In the rows, zero is written as 128.
The rows of R fall into several groups, which share some directions, and each row is roughly a mix of its group's hidden directions.
R:
[[111 157  56 156 113 123 125 133 143 130 119 106 157  83]
 [148 138 158 137 116 147 142 108 126  65  67 115 104 139]
 [108 150 111 104 122 118  97 156 129 192 178 135 107 107]
 [158  78 162 103 151 190 158 123 130 138 116 123 140 145]
 [174 135  94 125 130 120  91 124 176 106  79 140  99 138]
 [ 99 113 124 129 194 159 122 142 168 156  95 148 143 149]
 [ 49 125 140 105 114 140 126  97 169 118 153 110 117 123]
 [115 119 160 142 142 134 110 171  56  94 150 118 141 137]
 [152 134 126 127  61  93 130 103  76 148 132 111 149 111]
 [112 140 149  98  62  97  96 126  90 119 130 115  94 115]
 [130 176 106 195 132 112 150 126 133 172 129 124 133 162]
 [ 96 109 110 140 113 107  87 138 117 170 194 142 127 107]
 [161 137 150  58 133 143 107 102 158  88 126 109 131 109]
 [ 80 142 136 130 125 151 166 181  80 126 106 117 111 153]
 [163 117 154  58 131 156  86 150 141 105 124 122 133 108]
 [ 49 103 130 124 106 123 165 121  88 126 149 125 142 122]
 [ 52 129 154 106 130 131 123 105 175 109 147 125 111 106]
 [ 90 135 122 136 120 120 117  99 164  65  88  90 131 133]
 [184 134 114 118 139 135  98 118 147  72 108 150  88 105]
 [149 137 149 132  38 116 139 124 131 118 150 102 112 143]
 [110 168  70 152 123  93 131 134 147  87 148 141 132  93]
 [121  90 187 148 117 120  83 159 108  92 112 114 136 148]
 [108 105 161 134  90  88 148  96 154 186 108 127 118 132]
 [150 131 124 118 147 191 127 145 100  68 161 111 124 135]
 [157 108 136  68 135 142 112 103 156  77 105 121 113  99]
 [150 162  86 154  74  92 131 106  89 128 123 124 120 100]
 [ 95 144  88 161 101 106 138 145 114 111 126  98 151  68]
 [147  91 147 119 137 183 128  98 156 122 128 103  91 174]
 [162 122 137  61 132 110  91 124 133 100 107 121 107  85]
 [151  85 188  99 142 177 140 135 123 154 119 113 126 150]
 [116 137 147 135 117 166 113 162  56 107 100 124 113 159]
 [ 83 116 120 134 105  89 115 140  71 130 162 145 102  95]
 [166 152 128 111  90 104  93 134 106  90 157  99  86 115]
 [ 58 139 149 118 109  87 111 107 126 118 178 138 129 120]
 [107  93 165 133 141 114 151 119 178 161  91 157 105 152]
 [151 161 100 132 143 185 101 140  86  96 155 116 136 153]
 [117  98 123 129 100 125 103  83 173  93  88  89 134 143]
 [ 95  84 155 146 117 123 104  95 148  82 109  81 139 137]
 [111 173  70 159 107  76 113 113 129 116 146 139 141 118]
 [108 163 104 181 117 124 162 124 115 181 137 108 141 162]
 [114 144 119 154  99 157 104  58 138 103  87 120 113 138]
 [139  96 185  95 129 166 154 134 163 152 112 147 110 156]
 [224 135 127 132 149 138 118 122 145 129 110 125 138 147]
 [128 107 132 135  91  83 134  96 167 172  83 146 115 144]
 [128  87 164 112 178 180 124 137 126 144  95 132 122 162]
 [101 136 152 147 120 156 110 179  78  96 130  85 124 142]
 [128  91 162 110 133 179 116 127 145 172  90 112 123 167]
 [106 105 120 156 102 106  94 124 151 183 175 156 122 109]
 [133 123  82 148 107 129 142  49 158 127 146 129 126 106]
 [129 156 101 147  49  86 124 114 100 135 119 131 137 124]
 [160 121 143  74 142 107  82 117 169 103 104 128 110 100]
 [192 144 110 167 130 136 120 169  83 146 127 147 133 146]
 [ 99 136 117 197 126 114 168 114 124 158 141 133 148 170]
 [199 150 119 143 152 118 115 126 168 120  83 141 134 154]
 [163 146 155 135 115 108 157 164  82 146 163 171 105 124]
 [135 167  94 120 147 161  90 137  85  83 160 132 136 147]
 [136 113 158 127 144 143 102 187  63 130 155 119 143 138]
 [124 118 133 131 102  76 125 119 162 189  87 149 148 137]
 [140  81 187 107 135 150 126 130 151 151 101 127 114 176]
 [ 69 127 119 157 115 127 183 116  80 145 151 116 130 119]
 [183 147 103 137 126  97 137 122 182 140 135 175 135 106]
 [158 160 136 101 144 134 166 179 111 170 130 162 101 122]
 [183 133 119 140 121 147 115 183  78 145 127 141 155 154]
 [157 158 130 123  74 137 173 135 146 142 149 115 106  76]
 [149 108 158  94 157 200 132 126 140 132 128 139 115 169]
 [125 136  97 162  72  91 141 114 143  86 153  96 123 109]
 [ 81 102 154 148 109 110 115  84 151  84 102  98 129 143]
 [ 70 119 156 101 138 130 128  90 184 117 141 112 111 102]
 [ 80 107 131 120 133 137 148  77 157 100 140 116  86  90]
 [116 142 136 139  98 114 167 136 145 116 170  89 108  66]
 [214 121 137 135 158 136 119 159 121 124  98 147 141 135]
 [167 150 145 153 129 154 157  97 111  81  80 137 140 154]
 [184 138 102 102 101 101 113 121 188 141 100 142 129 136]
 [112 170  73 159 111  73 123 115 123 125 138 134 129  90]
 [123 156  73 140 103  75 116 114 106 115 132 127 144  79]
 [ 83  99 135 120 114  98  83 124 166 159 161 112 106 101]
 [114 119 185 126 133 131  81 180 105 100 120  94 122 136]
 [159 135 132 125 148 150 176 109  99  65  87 126 127 135]
 [138 150 121 120 120 152  82 152  64  88 151 101 137 137]
 [157 119  99 112 129 124 162  97 197 169 118 126 147 129]
 [103 158 124 179 122 123 169 138  82 163 153 128 153 148]
 [133 124 100 107  98  96 120  91 188 161  98 154 126 145]
 [151 163 114 111 148 158 170 131 109  88  79 110 145 157]
 [108 158 112 173 111 131 151 146 102 182 145 115 154 168]
 [189 105 148 144 154 120 123 125 160 145 114 135 169 175]
 [103  99 110 129 123 107  96 160 131 160 194 119 121  92]
 [ 60 128 145 124 132 134 131  91 184 108 147 126 103 112]
 [175 161 116 111 141 131 157 155 109 179 145 175 134 131]
 [171 144 132 124 146 152 173 126 123  76  75 119 139 145]
 [123 112 130 141  94  82 127 117 162 185  79 114 120 113]
 [ 91  74 152 149 130 130  88  86 159 110 128  98 129 110]
 [ 64 125 135 110 130 132 125  98 176 102 129 124  88  96]
 [133  95 167  87 157 179 135 118 170 153 127 127 109 150]
 [ 99 142 128 129 120 136 105 146 132 210 173 133 114 117]
 [161 185 146 116 136 129 149 164 109 158 118 179 106 136]
 [151 131 151  53 135 127  97 131 133 101 118 118 115  79]
 [ 42 144 145 124 120 112 149 123 113 147 156 116 122 101]
 [156 108 144  71 130 159  82 140 150  82 127 137 117 108]
 [145  82 170  84 154 179 128 114 135 131 124 114  96 141]
 [ 99 147 154 114 139 170 120 145 118 110  75  78 125 160]
 [103 101 151 140 107 117  84  76 152  88 101 100 137 142]
 [114 114  67 139 125 115 122 138 150 159 190 122 149 100]
 [116 167  64 155 112  91 120 114 119 118 151 118 150  90]
 [159 128 119 193 147 138 136 167 123 167 113 150 141 165]
 [152 144 156 128 153 122 151 120 131  49  87 112 136 132]
 [210 128 125 160 155 134 122 139 146 135 100 143 139 158]
 [ 70 106 135 151 126 117 107 107 133 160 188 120 123  98]
 [108 101 148 126  98  64 114 126 174 153  90 129 120 131]
 [ 75 123 133 129 144 104 108 125 115 159 198 133 121  97]
 [158 157 103 105 155 161 157 162  91 170 139 159 119 116]
 [128 128 114 145 181  68 125 100 106 162 111 164 135 116]
 [159  83 184 103 141 169 130 137 136 156 112 108 128 158]
 [ 94 152  93 177  99 102 155 131  86 143 138 139 141 160]
 [ 98 151  95 149 111  77 136 129 113  99 149 117 131  69]
 [160 129  91 117 141 132 154 161 132 190 174 145 143 114]
 [127 101 152  99 183 182 110 123 146 147 130 129 138 171]
 [167  99 156  76 140 111  76 120 151 100 130 136 116 103]
 [165 147  94 152 102 114 157 111 191 126 102 158 123 121]
 [148 147  91 172 107  98 137 147 141  85 146  89 129  91]
 [ 71 132 129 181 122 137 166 134 117 127 148 152 157 166]
 [162 116 100 129 109 106  85 107 190 156 133 151 125 103]
 [127 146 156 132 122 135 129  94 120  71  60 129 119 155]
 [ 98 126 145 118 162 169 123 127 139 118 165 149 161 189]
 [158 163 106 125 159 137 146 160  76 143 156 175 139 120]
 [153  89 165 105 134 190 133 130 161 140 117 103 112 159]
 [136 140 176 146 145 148 133 201 115 100 110  99 134 136]
 [168 120 127 161  59 102 130 106 112 130 125  85 111 138]
 [120 141 110 132  80  63 123 117  80 108 127 136 132  96]
 [172  97 142  77 128 104  99 116 130 169 130  83 133 115]
 [ 78 123 119 111 120 104  75 147 132 158 176 110 108 105]
 [ 80 113 121 127 133  99 104 115 152 182 183 135 134 108]
 [ 70 171 140  91 120 112 116 104 154 105 142 120 105  91]
 [116 180  83 139 108  95 151 129 128 115 148 162 134  80]
 [126 144 101 125  80  99 143 111 181 113 132 123  87  87]
 [157 124 160 132 133 132 152 130 118  58  70 125 122 143]
 [200  86 120 124 132 154 114 152 122 117 101 142 149 160]
 [143 117 135 111 110  65 153  85 120 165 118 157 125  92]
 [196 127 126 141 159 114 108 132 175 146  85 132 127 146]
 [ 49 120 140 112 103 120 156 121  98 137 159 113 153 128]]
One row of each group comes first, with its name. Which group is each row after those in?
[115 163 115 134 168 153 118 135  81  91 187 125 137 133]
F
[134 123  76 119 123  99 107  85 182 153 142 158 132 104]
M
[135  68 146  85 136 155  91 133 160  94 121 137 109 107]
V

[ 60 109 148 124 123 154 141 151  95 141 165 124 113  90]
V
[156 146 137 136 161 125 109 115 208 117  93 140 120 143]
V
[138  98 178  95 148 174 139 131 164 161 115 137 110 158]
F
[147  96 178  81 138 169 107 118 129 148 128 105  95 152]
F
[112 115 152 146 113 123 119  90 161  70  98  79 137 138]
M
[161 129 121 135  67  57 121 123 131 103 139 123 147 127]
F
[104 155 124 134 118 109  89 110 161 193 167 148 126 117]
M
[ 92  97 147  99 176 133  93 139 135 119 114 156 159 172]
F
[178 129 136 104 135 138 171 131 139 106  60 137 126 152]
M
[ 61 143 149 105 128 126 146  87 174 132 141  97 136 125]
V
[170 167 138 103 129  89 143 180 118 147 143 172 117 129]
M
